In the rows, 128 means zero.
A single turn carries every row of the set below to another of its rows. Some are shown first; where does it send the rows asked next?
z896: [152 123 137 146 137 125 163 140 122 100  97  97 130 141 131 121  83 135
 117 128 157 107 149]
z450: [159 119 139 166 131 116 119 144 144  90 141 117 111 145 172 102  77 120
 123 133 154 129 133]
z394: [127 117 116 183 171 129 140 142 111 106  77 131 132 159 162  94  83 116
 123 110 146 131 134]
z53: [145 127 135 171 126 126 143 153 127 115  87 113 105 120 177  86 115 105
  97 140 152 129 131]
z17: [113 132 136 151 122 131 133 126 133 136  91 129 112 143 136  92 106  89
 129 130 146 130 126]
z507: [171 137 114 152 144 110 149 133 137 120 101 120 121 158 141  92 130 128
 124 133 174 106 133]
z935: [138 119 135 127 153 119 122 139 123 101 118 105 107 122 176  88  96 113
 110 125 123  81 118]
z682: [151 137 142 155 171 113 122 129 101 112 109  90 139 131 154  96  87  98
 120 149 130 122 151]
z206: [143 110 100 159 155 119 160  95 121 101  91 124 144 140 168 107  95 101
 102 116 146  92 120]
z467: [136 122 152 161 145 111 135 141 165 119 116 130 116 150 150  81  72 110
 102 124 158 111 128]
z627: [117 124 121 141 155 138 125 114  98 103  97 115 105 126 139  99 107 104
 126 100 143 108 152]
z915: [135 116 114 171 125 121 140 116 130 100 130 128 134 147 150  88  79  89
 131 138 145  96  99]
z343: [144 108 104 160 160 103 165 113 110 126  97 119 121 129 176 100 119 104
 139 129 142 120 137]
z329: [133 113 124 162 152 141 168 129 119  77  96 117 118 154 155 120  99 114
 114 115 154 142 143]
z470: [152 114 116 136 150 134 153 131 149 110 117 103 144 147 160 119 119 110
 100 128 118 134 125]
z220: [144 126 123 152 162 141 101 144 137  90 115 102 134 142 172 117  99 126
 113 122 157 135 115]
z543: [143 117 125 153 160 113 134 127 145 117 143 112 122 136 139  85 122  82
 134 145 128 117 125]
z874: [155 124 131 145 145 133 135  92 103 102 116 103 108 128 149  98  91 106
 116 138 147  78 122]
z351: [138 114 131 151 157 129 149 113 157 120 103 105 139 167 155  80  86 115
  93 136 132 135 128]
z681: [129 123  94 153 143 124 126 130 135  88 130 135 117 165 141  82 101 109
 134 115 165 107 132]
z934: [170 112 128 177 163 108 127 111 121 128 108 111 120 114 137  96 114  91
 122 126 144 101 111]
z971: [151 113 128 165 127 115 132 129 135  87 114 126 107 121 151  98  96  97
 100  99 134 105  93]
z743: [143 122 128 146 111 117 132 135 111 114  94 118 105 131 189 115 101 114
 130 130 135 133 120]
z59: [163 124 135 141 131 111 116 131 108 111 100 107 135 157 134 101  95 137
 121 110 136 101 151]
z209: [152 149 138 145 176 122 148 133 125 107  98  96 111 120 156  90 113 100
  97 146 158 116 138]
z342: [149 115  93 178 150 141 119 106 113  85 105 118 131 130 139  99 108  94
 114 102 146 117 131]
z997: [149  90 114 148 136  87 147 137 136  99 108 123 128 145 162 100  94 118
 108  92 133 109 131]
z436: [170 152 116 177 167 111 131 137 119 118  93 133 113 158 141  91  96 129
 128 125 145 128 132]
z100: [131 136 103 145 163 155 107 143 132 116 106 115 139 154 162  87  99 118
 109 125 126 111 119]
z246: [120 142 156 157 133 120 121 125 109 114 112 129 132 155 156 115  90  90
 120 145 138 127 142]

z436 turns into z246
z100 turns into z59
z682 turns into z450
And these:
z997 turns into z343
z971 turns into z206

A single turn carries every row of the set below to another of its rows. Some are shown first; where does it send the rows asked next?
z212: [150 139 125 136 125 128 115 117 139 136 144 122 138 175 104 112 112 112
 150  86 108 142 148 153 110 107 126 150 119  90  97  92 113]
z162: [150 166 119 144 146 128  93 144 151 130 165 127 121 161 133 120 123  96
 126 123 149 129 119 188 126 137 114 112 131 106  83 102 125]
z913: [145 135 116 135 140 119 127 130 119 127 151 101 101 159 102 127 132 100
 119  85 138 121 109 150 110 100 114 111 121 125  84 122 107]
z855: [145 134 146 134 127 140 102 135 116 155 155 131 118 181 112 107 126  92
 138  98 114 166 135 158 127 112 133 147 119 101  89  96 113]
z749: [129 127 126 136  96 148 106 120  96 138 164 120 117 143 121 118 131 123
 119 112 135 124 107 162 111 165 147 140 151  96 112 123 100]
z408: [146 160 118 145 127 133  93 120 138 129 148 152 141 162 128 109 122 110
 133 114 155  95 131 164 117 129 121 123 149 128  97 104 105]
z165: [157 126 121 162 112 131 133 132 126 123 155 113 108 147 118 141  97 136
 143 115  96 144  99 175 142 113 125 134 112 107 104 131 117]
z431: [145 133 129 156  89 168 123 148 122 105 170 110 124 134 123 118 112 116
 162 133  97 140 114 140 114 131 122 120 123 104 103 117 126]
z882: [133 143 141 143 126 132  85 128 115 120 124 136 115 170 108 125 126  96
 112  90 143 153 137 145 120 125 110  99 122 117 113 122 132]
z652: [138 155 110 150 100 133 111 131 132 116 124  93 114 148 132 146 117  89
 135 118 156 117 113 142 132 136 114 115 122 142 103 112 108]
z740: [133 138 111 136 107 138 110 121 129 128 158 104 125 140 121 132 119 128
 125 103 125 130 110 167 104 175 136 134 139  75 109 117 115]
z525: [121 135 135 137 103 141  90 111 100 145 158 118 117 148 118 132 132 119
 117 112 129 131 108 171 114 165 147 136 151  91 110 120 113]
z493: [126 134 147 139 127 139 117 135 131 102 164 136 116 157 142 115 122 115
 148 146 132 156 126 164 109 118 123 122 114 113  61 103 124]
z277: [139 159 125 143 123 123  90 118 127 133 146 145 139 165 128 126 130  98
 126 112 159  97 140 174 125 121 123 125 144 127  94 115 116]
z885: [162 141 130 135 142 156 115 133 120 135 163 123 127 153 122 129 122 115
 141 131 116 134 138 157 110 139 126 115 134  77 130 155 106]
z975: [128 145 146 153 101 158  99 108 121 132 155 113 133 144 115 135 115 116
 165 123  80 121 103 134 115 134 124 122 142 115  93 102 131]
z55: [143 147 122 138 157 123 108 116 137 130 143 106 104 161  96 119 120 111
 125  91 122 129  94 147 103 115 110 102 130 115  88  98 112]
z35: [117 137 145 134 122 128 116 102 135 112 142 139 140 158 137 131 121 121
 155 123 126 121 135 147 102 118 122 131 126 128  58 100 123]
z718: [153 132 126 162 118 128 123 125 129 127 151 113 110 149 117 144  93 138
 143 116  92 149  97 178 142 117 125 130 114 101 104 124 122]
z335: [155 139 139 125 143 152 119 117 113 161 162 121 131 156 125 143 132 106
 141 115 111 111 129 145 115 139 128 122 146  98 109 157 100]
z356: [131 137 134 127 113 157  99 101 143 142 164 104 124 166 113 164 133 119
 142 113 137 147 129 136 125 126 119 135 124 152 100 129  91]
z759: [150 129 139 134 125 148 112 141 119 151 159 134 119 180 114  94 123  97
 142  98 116 161 131 150 124 114 132 148 119 104  90  95 105]
z995: [131 133 113 135  99 132 116 126 118 129 159  98 123 140 124 143 127 118
 118  99 134 127 120 175 109 165 139 138 133  79 106 131 119]
z534: [131 160 125 158 111 131  89 125 116 117 128  95 102 152 120 141 120  90
 135 139 154 130 105 160 135 123 121 110 126 134 113 102 111]
z684: [138 144 128 138 120 155  92 114 148 118 168  98 114 161 105 155 123 132
 142 137 138 171 133 157 121 118 119 124 114 124 119 125 101]
z103: [146 135 128 143 123 149 104 140 121 111 130 144 118 162 113  98 118 110
 121  92 146 146 130 129 111 130 111 101 124 123 116 116 110]
z829: [155 143 140 126 149 153 112 112 119 162 160 123 131 158 123 140 126 110
 143 116 106 113 123 143 113 145 126 121 149  95 110 148 102]
z710: [142 125 146 156  97 143 112 115 111 143 132 145 125 159 129 145 102 124
 138 100  99 138 110 151 154 132 127 136 125 132 104 133 120]
z933: [157 144 136 135 143 150 109 128 118 139 160 121 127 155 122 138 125 110
 140 131 113 137 141 163 113 137 125 114 134  75 128 157 114]
z731: [119 132 145 133 116 128 121 106 132 111 145 139 140 158 138 132 122 119
 152 122 131 117 137 147 101 112 122 134 124 130  57 105 120]
z982: [146 126 142 156  98 148 113 116 118 141 134 148 125 157 129 136  97 131
 142 100  97 139 107 146 149 139 128 134 128 132 105 127 114]
z131: [122 135 151 139 127 136 112 134 128 105 162 133 116 159 142 122 125 110
 145 145 133 157 130 170 111 115 124 122 112 113  60 104 128]
z325: [136 165 115 151 112 135  96 121 142 119 119  96 116 151 128 143 110  95
 140 121 146 122 105 141 130 147 113 110 127 135 104  96 111]
z898: [151 132 123 134 118 125 123 125 130 136 146 120 137 173 106 115 119 106
 145  83 115 138 153 156 113 100 129 154 115  95  95 101 112]
z856: [130 128 140 150  80 153 123 127 100 128 162 108 130 143 119 144 129  99
 155 116  99 111 120 137 122 115 127 134 132 129  88 130 125]
z702: [156 155 111 142 135 133 110 155 144 124 173 127 120 159 137 114 128  93
 126 119 160 122 124 184 125 130 117 116 127 114  83 114 113]
z598: [128 144 146 156  94 148 100 132 114 117 161  99 124 144 117 151 122  99
 153 130  92 149 123 161 125 122 123 119 119  97  98 124 152]
z412: [142 137 122 139 116 160 101 120 148 115 172 100 115 159 107 147 124 133
 144 136 142 167 133 151 118 117 119 127 113 128 120 127  91]
z93: [135 140 133 127 118 163  96  98 151 141 163 107 125 166 112 156 127 128
 145 116 133 149 122 130 122 133 119 133 129 149 101 118  89]
z834: [140 156 114 158 109 140  99 132 123 112 133 102 103 147 123 123 114 100
 140 140 155 125  98 149 129 128 121 109 128 137 114 100  96]

z103 turns into z55
z856 turns into z431
z749 turns into z740
And these:
z718 turns into z710
z534 turns into z652
z493 turns into z35
z898 turns into z759
z93 turns into z684
z829 turns into z933
z277 turns into z702

A single turn carries every row of the set below to another of its rows. Some are shown first; where does it send the rows asked next?
z441: [119 147 114 138 105 129 119 120  91 115 134 129 148  94 163 139]
z632: [123 169 106 136 130 152 123 142 115 103 145 117 152 118 136 128]
z644: [115 122 132 118 139 114  92 136 116 153 129 101 141 141 142 146]
z515: [123 160 102 139 125 152 102 124 117 107 154 115 128 128 133 142]
z946: [128 114 143 122 143 139 116 139 111 158 121 132 131 137 145 149]
z268: [104 157 104 129 114 128 152 149 118 132 147 112 163 113 152 133]
z711: [101 161 107 134 112 132 159 141 119 142 147 106 141 120 150 137]
z106: [113 135 101 126 160 106 119 133 123 133 120 131 111 133 138 159]
z717: [134 143 108 122 161 110 119 121 117 132 117 120 115 138 141 156]
z968: [102 168 115 131 112 135 149 146 117 132 148 117 155 114 153 128]
z269: [116 169 106 142 117 150 108 142 121 113 146 116 143 121 144 120]
z183: [128 139 110 138 118 135 111 116  89 106 129 114 143  95 155 132]
z894: [111 166 116 137 105 136 152 136 114 136 146 123 153 114 158 130]
z871: [116 109 138 123 147 143 117 146 116 152 145 131 137 143 152 150]
z811: [119 101 138 126 124 124 121 139 123 140 139 120 129 155 140 148]
z504: [111 130  98 123 154  98 128 135 130 132 123 122 114 135 140 153]
z623: [125 139 104 118 152  97 136 126 130 135 124 107 119 142 143 148]
z298: [113 117 131 127 142 107 100 144  97 154 125 119 137 145 151 147]
z305: [113 156 115 140 116 137 158 135 100 141 130 111 153 105 156 128]
z233: [110 108 134 124 126 110  96 135 111 148 133 109 137 144 143 155]
z142: [115 139 117 129 110 131 124 131  92 110 135 129 145  87 166 136]
z67: [133 126 110 121 154 105 144 123 118 132 114 125 112 132 150 152]
z634: [103 156 111 137 107 132 145 148 112 130 133 114 148 104 161 119]
z692: [121 113 137 130 140 128 128 151 111 150 133 133 131 157 146 141]
z760: [123 161 113 132 120 152 105 135 117  99 156 124 141 119 142 132]
z638: [127 161 101 134 129 152 105 138 116 105 156 124 152 121 138 139]
z825: [105 113 131 119 143 121 102 144 112 157 143 110 146 135 153 151]
z456: [124 126  98 120 152 106 132 132 119 139 113 130 109 122 141 153]
z327: [120 101 127 125 131 109 108 144 116 130 138 113 128 158 147 135]
z219: [107 159 108 132 119 130 148 146 105 121 133 110 162 101 153 127]
z677: [121 133  96 119 149 103 137 137 132 139 122 120 112 135 136 147]
z970: [125 160 110 138 109 146 112 127 121 105 158 120 145 125 143 132]
z704: [124 134  95 118 157 108 115 132 125 133 118 124 109 132 131 152]
z540: [127 160 107 141 121 151 125 131 122 108 153 106 143 130 137 120]
z273: [111  92 131 119 135 123 114 141 121 137 150 113 135 139 155 142]
z308: [116 123 103 123 153 104 135 135 127 131 120 135 108 133 144 157]
z367: [114 116 142 129 133 128 114 142 107 161 127 128 135 147 141 159]
z223: [116 130 112 135 113 131 129 120  86 117 128 128 128  88 163 149]
z670: [122  98 135 118 125 119 128 137 131 140 134 109 129 147 147 136]
z796: [125 142 109 132 118 138 124 133  95  95 131 123 149  93 154 131]
z274: [121 142 113 140 113 143 114 132  96 107 129 131 137  93 163 126]
z291: [120 129 109 130 115 135 129 132  93 107 132 135 148  89 163 143]

z274 turns into z269
z946 turns into z644
And these:
z515 turns into z711
z291 turns into z638
z367 turns into z233
z717 turns into z623
z219 turns into z796
z760 turns into z968
z970 turns into z894
z504 turns into z308
z540 turns into z305
z871 turns into z825
z456 turns into z704
z327 turns into z692

